0: [160, 47, 145, 193, 99, 79, 130, 183, 183, 103, 89, 133, 161, 128, 84, 90]
1: [100, 132, 101, 118, 118, 173, 77, 117, 92, 255, 48, 115, 170, 106, 244, 115]
2: [159, 110, 137, 115, 93, 53, 88, 201, 152, 140, 81, 124, 236, 159, 78, 87]
3: [157, 38, 120, 129, 124, 54, 94, 172, 154, 156, 116, 138, 139, 177, 175, 76]
4: [173, 119, 132, 148, 128, 56, 100, 215, 148, 110, 100, 154, 187, 113, 55, 90]
5: [103, 212, 110, 88, 157, 172, 139, 83, 98, 117, 191, 200, 46, 85, 117, 178]
6: [166, 96, 146, 121, 109, 80, 100, 217, 153, 241, 104, 118, 163, 112, 22, 91]
7: [169, 95, 144, 158, 98, 63, 96, 206, 162, 99, 85, 68, 232, 132, 102, 101]
8: [162, 105, 130, 173, 106, 56, 97, 212, 155, 59, 93, 86, 211, 128, 170, 88]
9: [144, 89, 167, 149, 92, 57, 130, 129, 186, 108, 106, 92, 255, 150, 80, 84]
10: [96, 121, 89, 56, 121, 211, 120, 76, 77, 228, 66, 144, 157, 159, 212, 136]
11: [157, 106, 126, 116, 95, 57, 91, 219, 155, 141, 65, 82, 200, 168, 139, 85]
12: [149, 111, 169, 180, 102, 67, 142, 112, 187, 66, 146, 54, 221, 140, 64, 102]
13: [174, 119, 154, 140, 106, 75, 116, 231, 172, 101, 91, 44, 134, 119, 105, 104]
14: [117, 97, 122, 217, 143, 188, 147, 99, 114, 70, 123, 167, 193, 93, 38, 143]
15: [98, 234, 97, 107, 148, 211, 125, 65, 86, 145, 129, 124, 76, 106, 186, 153]
16: [108, 149, 123, 138, 142, 208, 105, 136, 89, 116, 61, 198, 86, 155, 53, 140]
17: [148, 128, 172, 170, 108, 61, 140, 131, 180, 12, 145, 126, 214, 119, 77, 97]
18: [140, 44, 116, 90, 110, 114, 86, 174, 114, 162, 77, 105, 151, 171, 255, 91]
19: [140, 93, 158, 166, 133, 79, 169, 124, 178, 0, 183, 126, 179, 109, 66, 133]
20: [109, 100, 99, 108, 113, 160, 108, 123, 82, 255, 71, 172, 93, 113, 221, 116]
21: [133, 62, 153, 174, 153, 95, 164, 111, 184, 23, 193, 169, 157, 84, 89, 125]
22: [106, 239, 103, 111, 176, 156, 147, 67, 96, 186, 169, 131, 38, 107, 70, 181]
23: [108, 183, 100, 62, 138, 233, 126, 83, 83, 198, 135, 148, 109, 121, 62, 166]
24: [142, 125, 174, 169, 82, 55, 143, 115, 191, 74, 172, 67, 245, 115, 99, 92]
25: [147, 107, 180, 155, 122, 83, 148, 132, 180, 33, 151, 98, 178, 150, 31, 94]
26: [145, 118, 163, 168, 111, 58, 168, 157, 161, 0, 144, 95, 211, 117, 104, 108]
27: [135, 134, 151, 183, 85, 108, 155, 138, 150, 0, 139, 146, 63, 156, 114, 123]
28: [111, 123, 94, 68, 137, 172, 88, 120, 81, 217, 64, 176, 77, 168, 255, 107]
29: [132, 90, 147, 194, 89, 48, 160, 121, 192, 97, 156, 96, 206, 143, 79, 93]
30: [154, 135, 121, 111, 94, 54, 88, 234, 137, 155, 94, 153, 96, 165, 123, 93]
31: [113, 139, 117, 109, 126, 167, 117, 112, 98, 255, 142, 183, 0, 110, 143, 132]
32: [100, 102, 106, 169, 104, 125, 113, 98, 98, 201, 75, 167, 181, 201, 87, 119]
33: [159, 132, 142, 147, 87, 66, 78, 214, 153, 146, 79, 59, 227, 146, 119, 74]
34: [103, 181, 97, 84, 130, 201, 162, 48, 85, 172, 175, 132, 56, 103, 183, 177]
35: [117, 66, 128, 173, 116, 135, 123, 155, 112, 184, 85, 175, 36, 186, 102, 111]
36: [126, 159, 124, 87, 161, 205, 170, 81, 116, 26, 216, 109, 92, 87, 121, 163]
37: [105, 159, 98, 84, 141, 204, 160, 65, 92, 69, 155, 195, 74, 127, 143, 168]
38: [173, 107, 125, 118, 89, 62, 113, 236, 125, 115, 82, 86, 213, 131, 156, 87]
39: [109, 177, 128, 92, 142, 188, 138, 95, 118, 80, 151, 140, 0, 116, 223, 160]
40: [105, 114, 121, 121, 161, 168, 156, 81, 102, 45, 173, 123, 99, 185, 72, 166]
41: [149, 78, 183, 200, 101, 63, 142, 143, 190, 52, 162, 61, 164, 127, 100, 107]
42: [151, 90, 167, 191, 116, 72, 133, 157, 187, 36, 135, 82, 229, 97, 99, 106]
43: [103, 176, 118, 82, 160, 200, 159, 67, 88, 50, 164, 111, 63, 123, 209, 175]
44: [128, 76, 153, 164, 125, 103, 141, 107, 154, 0, 174, 117, 113, 179, 140, 128]
45: [129, 45, 155, 250, 112, 60, 155, 108, 179, 99, 153, 101, 161, 113, 150, 110]
46: [139, 80, 117, 124, 117, 96, 81, 169, 110, 132, 72, 119, 184, 204, 185, 81]
47: [100, 154, 113, 112, 158, 181, 151, 70, 97, 118, 209, 181, 101, 55, 168, 176]
48: [150, 147, 145, 167, 104, 71, 107, 170, 165, 27, 93, 36, 169, 161, 184, 95]
49: [104, 224, 113, 107, 159, 191, 136, 71, 101, 31, 180, 142, 148, 86, 128, 169]
50: [167, 105, 154, 143, 120, 69, 100, 232, 165, 35, 99, 120, 144, 121, 122, 101]
51: [113, 174, 129, 69, 151, 146, 203, 72, 109, 22, 180, 134, 114, 150, 77, 159]
52: [109, 202, 111, 76, 145, 187, 137, 79, 89, 218, 181, 175, 98, 91, 35, 167]
53: [110, 165, 110, 69, 137, 203, 120, 80, 82, 65, 132, 149, 72, 172, 180, 160]
54: [161, 75, 145, 142, 128, 66, 120, 188, 174, 222, 113, 157, 150, 99, 24, 91]
55: [164, 125, 146, 138, 122, 80, 99, 230, 162, 47, 79, 126, 205, 106, 87, 100]
56: [153, 64, 120, 113, 107, 86, 90, 193, 133, 110, 88, 93, 176, 193, 181, 88]
57: [128, 102, 136, 183, 107, 43, 123, 194, 194, 91, 95, 79, 232, 137, 110, 95]
58: [84, 205, 92, 145, 129, 165, 125, 49, 77, 162, 152, 127, 93, 110, 252, 169]
59: [101, 170, 95, 104, 145, 221, 102, 108, 78, 131, 66, 172, 65, 134, 217, 147]
60: [114, 145, 111, 41, 157, 205, 142, 95, 96, 142, 194, 195, 84, 99, 52, 189]
61: [116, 160, 123, 98, 153, 184, 156, 85, 104, 21, 187, 109, 123, 159, 41, 170]
62: [131, 34, 155, 140, 146, 80, 183, 124, 170, 65, 212, 154, 142, 107, 47, 159]
63: [154, 122, 127, 116, 104, 90, 91, 196, 142, 43, 70, 111, 221, 177, 124, 89]
64: [115, 95, 160, 117, 120, 117, 203, 122, 172, 103, 206, 83, 183, 54, 80, 164]
65: [158, 136, 156, 134, 111, 74, 122, 173, 182, 79, 111, 89, 255, 103, 43, 98]
66: [102, 173, 67, 97, 143, 186, 142, 49, 68, 255, 165, 135, 86, 117, 137, 181]
67: [125, 59, 140, 134, 124, 130, 219, 99, 130, 121, 180, 57, 185, 145, 27, 141]
68: [140, 119, 172, 167, 127, 88, 153, 139, 180, 0, 157, 97, 203, 110, 53, 127]
69: [119, 120, 123, 118, 149, 151, 90, 153, 108, 231, 84, 174, 29, 186, 71, 107]
70: [158, 120, 135, 140, 84, 50, 90, 218, 170, 135, 74, 52, 181, 143, 183, 87]
71: [111, 194, 92, 82, 146, 174, 68, 124, 84, 237, 60, 169, 75, 126, 255, 102]
72: [139, 18, 160, 185, 142, 109, 148, 122, 146, 64, 145, 70, 80, 119, 255, 137]
73: [151, 165, 183, 147, 121, 69, 148, 137, 183, 43, 155, 76, 204, 98, 40, 111]
74: [92, 223, 97, 103, 140, 208, 136, 80, 84, 174, 169, 138, 101, 90, 102, 173]
75: [146, 95, 164, 202, 124, 51, 146, 126, 179, 43, 158, 88, 223, 115, 97, 98]
76: [95, 172, 107, 109, 139, 218, 153, 83, 88, 126, 173, 117, 41, 130, 113, 182]

[106, 53, 131, 159, 119, 170, 201, 61, 111, 89, 204, 60, 203, 131, 122, 146] 67 64 40
[97, 123, 101, 105, 165, 214, 114, 75, 88, 255, 149, 118, 77, 116, 101, 165] 66 23 31
[105, 165, 118, 87, 150, 145, 132, 94, 97, 255, 156, 144, 0, 112, 155, 171] 31 66 34
[107, 202, 98, 105, 134, 180, 87, 117, 90, 210, 65, 157, 28, 155, 211, 109] 71 28 59
[145, 119, 170, 166, 119, 64, 141, 131, 182, 27, 144, 126, 246, 98, 75, 102] 17 42 75
[123, 100, 119, 167, 112, 121, 98, 158, 99, 208, 78, 255, 72, 134, 123, 93] 35 69 20
[162, 108, 129, 145, 107, 63, 93, 226, 152, 207, 88, 95, 199, 128, 49, 88] 6 2 33
[140, 106, 151, 97, 138, 128, 182, 96, 156, 76, 201, 182, 90, 49, 130, 156] 47 36 21
[120, 109, 147, 137, 170, 124, 187, 114, 157, 34, 208, 145, 117, 109, 1, 154] 62 19 21
[137, 39, 152, 179, 112, 101, 177, 108, 146, 44, 159, 119, 106, 169, 103, 132] 44 27 62
[105, 149, 101, 65, 134, 183, 114, 51, 87, 148, 152, 220, 171, 76, 231, 160] 47 58 34
[107, 92, 132, 190, 159, 187, 182, 79, 111, 52, 200, 103, 118, 78, 143, 162] 36 47 40
[99, 191, 92, 120, 128, 166, 73, 115, 83, 255, 63, 135, 72, 161, 216, 110] 71 28 20
[156, 54, 142, 183, 117, 68, 108, 209, 168, 122, 85, 68, 208, 140, 95, 97] 7 57 0
[122, 72, 129, 168, 133, 148, 194, 91, 113, 242, 176, 126, 64, 60, 125, 155] 31 66 34
[165, 105, 137, 99, 116, 79, 104, 207, 139, 154, 77, 193, 154, 146, 28, 93] 4 54 6
[122, 121, 136, 121, 166, 160, 190, 110, 123, 0, 188, 125, 60, 109, 138, 171] 36 51 40
[171, 124, 140, 115, 104, 87, 87, 227, 148, 253, 70, 126, 114, 104, 92, 80] 6 54 30
[120, 166, 125, 132, 186, 68, 189, 101, 117, 138, 212, 88, 120, 136, 0, 169] 67 61 40
[129, 60, 146, 177, 137, 61, 164, 106, 174, 117, 157, 120, 164, 164, 24, 119] 29 25 62
[112, 186, 123, 115, 136, 191, 124, 73, 84, 112, 108, 185, 68, 88, 255, 134] 59 58 39
[133, 54, 146, 161, 138, 70, 168, 135, 173, 21, 217, 164, 156, 90, 112, 136] 21 19 62
[125, 206, 98, 97, 87, 144, 123, 102, 93, 40, 85, 167, 108, 179, 197, 138] 53 59 37
[94, 233, 115, 102, 166, 175, 126, 84, 100, 125, 162, 148, 55, 73, 216, 156] 15 39 58
[133, 115, 135, 135, 121, 75, 219, 115, 165, 161, 173, 166, 83, 83, 53, 131] 62 64 54
[111, 219, 109, 46, 126, 190, 92, 89, 86, 215, 84, 182, 75, 107, 232, 132] 71 59 28
[125, 27, 145, 150, 118, 74, 175, 93, 157, 71, 175, 106, 153, 178, 154, 117] 44 45 41
[103, 55, 135, 105, 89, 128, 179, 72, 129, 255, 213, 187, 54, 109, 129, 159] 31 66 34
[148, 149, 140, 156, 93, 79, 135, 165, 208, 91, 94, 53, 238, 113, 72, 88] 65 57 9
[146, 72, 177, 171, 93, 71, 155, 133, 194, 22, 164, 61, 181, 110, 161, 119] 41 42 75
[110, 124, 126, 166, 108, 161, 100, 123, 105, 198, 83, 169, 39, 106, 255, 98] 20 28 71
[144, 111, 94, 65, 111, 152, 81, 185, 95, 251, 38, 217, 158, 128, 170, 68] 20 28 1
[127, 114, 111, 84, 122, 118, 79, 149, 102, 211, 82, 139, 69, 189, 255, 81] 28 18 20
[108, 243, 129, 92, 185, 188, 135, 87, 97, 66, 180, 91, 126, 76, 114, 174] 49 36 74
[149, 120, 173, 179, 112, 72, 143, 136, 185, 49, 160, 47, 229, 112, 63, 105] 12 24 75
[101, 110, 119, 139, 111, 177, 118, 107, 99, 255, 90, 141, 12, 134, 245, 117] 20 28 31
[118, 180, 133, 118, 114, 133, 117, 120, 100, 0, 71, 170, 142, 145, 255, 115] 53 59 43
[128, 46, 132, 145, 100, 117, 175, 88, 150, 7, 159, 148, 165, 165, 124, 144] 44 19 21
[148, 119, 135, 135, 128, 68, 127, 221, 136, 111, 104, 126, 66, 176, 97, 84] 30 13 50
[112, 86, 100, 74, 126, 130, 68, 157, 93, 255, 45, 123, 245, 161, 196, 94] 1 18 46
[99, 174, 93, 91, 151, 198, 132, 82, 87, 125, 145, 154, 13, 136, 219, 159] 39 34 53
[111, 113, 101, 149, 138, 192, 119, 74, 83, 157, 110, 247, 111, 133, 66, 157] 16 23 60
[128, 94, 128, 107, 153, 192, 187, 98, 112, 9, 206, 118, 94, 102, 117, 178] 36 40 61
[134, 51, 120, 139, 128, 110, 90, 175, 112, 225, 80, 106, 47, 180, 229, 103] 18 20 3
[127, 118, 106, 157, 119, 126, 75, 153, 106, 255, 60, 100, 54, 169, 201, 91] 20 28 1
[110, 101, 110, 119, 132, 154, 83, 130, 101, 255, 66, 108, 77, 150, 163, 123] 20 69 28
[112, 206, 108, 72, 150, 202, 129, 92, 100, 86, 171, 123, 113, 149, 25, 171] 61 51 60
[96, 142, 93, 142, 115, 214, 110, 66, 85, 124, 75, 123, 147, 171, 199, 138] 59 10 53
[160, 142, 150, 122, 137, 62, 111, 221, 159, 30, 115, 86, 214, 122, 72, 108] 55 65 50
[120, 173, 118, 194, 79, 152, 112, 99, 96, 195, 68, 133, 24, 174, 151, 128] 35 69 31
[130, 11, 128, 97, 148, 120, 86, 191, 103, 244, 70, 116, 215, 131, 244, 75] 18 46 1
[114, 199, 121, 117, 144, 179, 173, 56, 99, 100, 172, 117, 63, 138, 51, 173] 76 61 22
[107, 150, 129, 97, 171, 164, 186, 98, 119, 133, 216, 124, 132, 35, 123, 160] 47 36 64
[136, 96, 158, 136, 139, 51, 180, 131, 179, 22, 207, 139, 164, 93, 82, 144] 19 21 62
[115, 219, 90, 141, 122, 200, 73, 88, 81, 121, 45, 165, 146, 127, 210, 126] 59 15 58
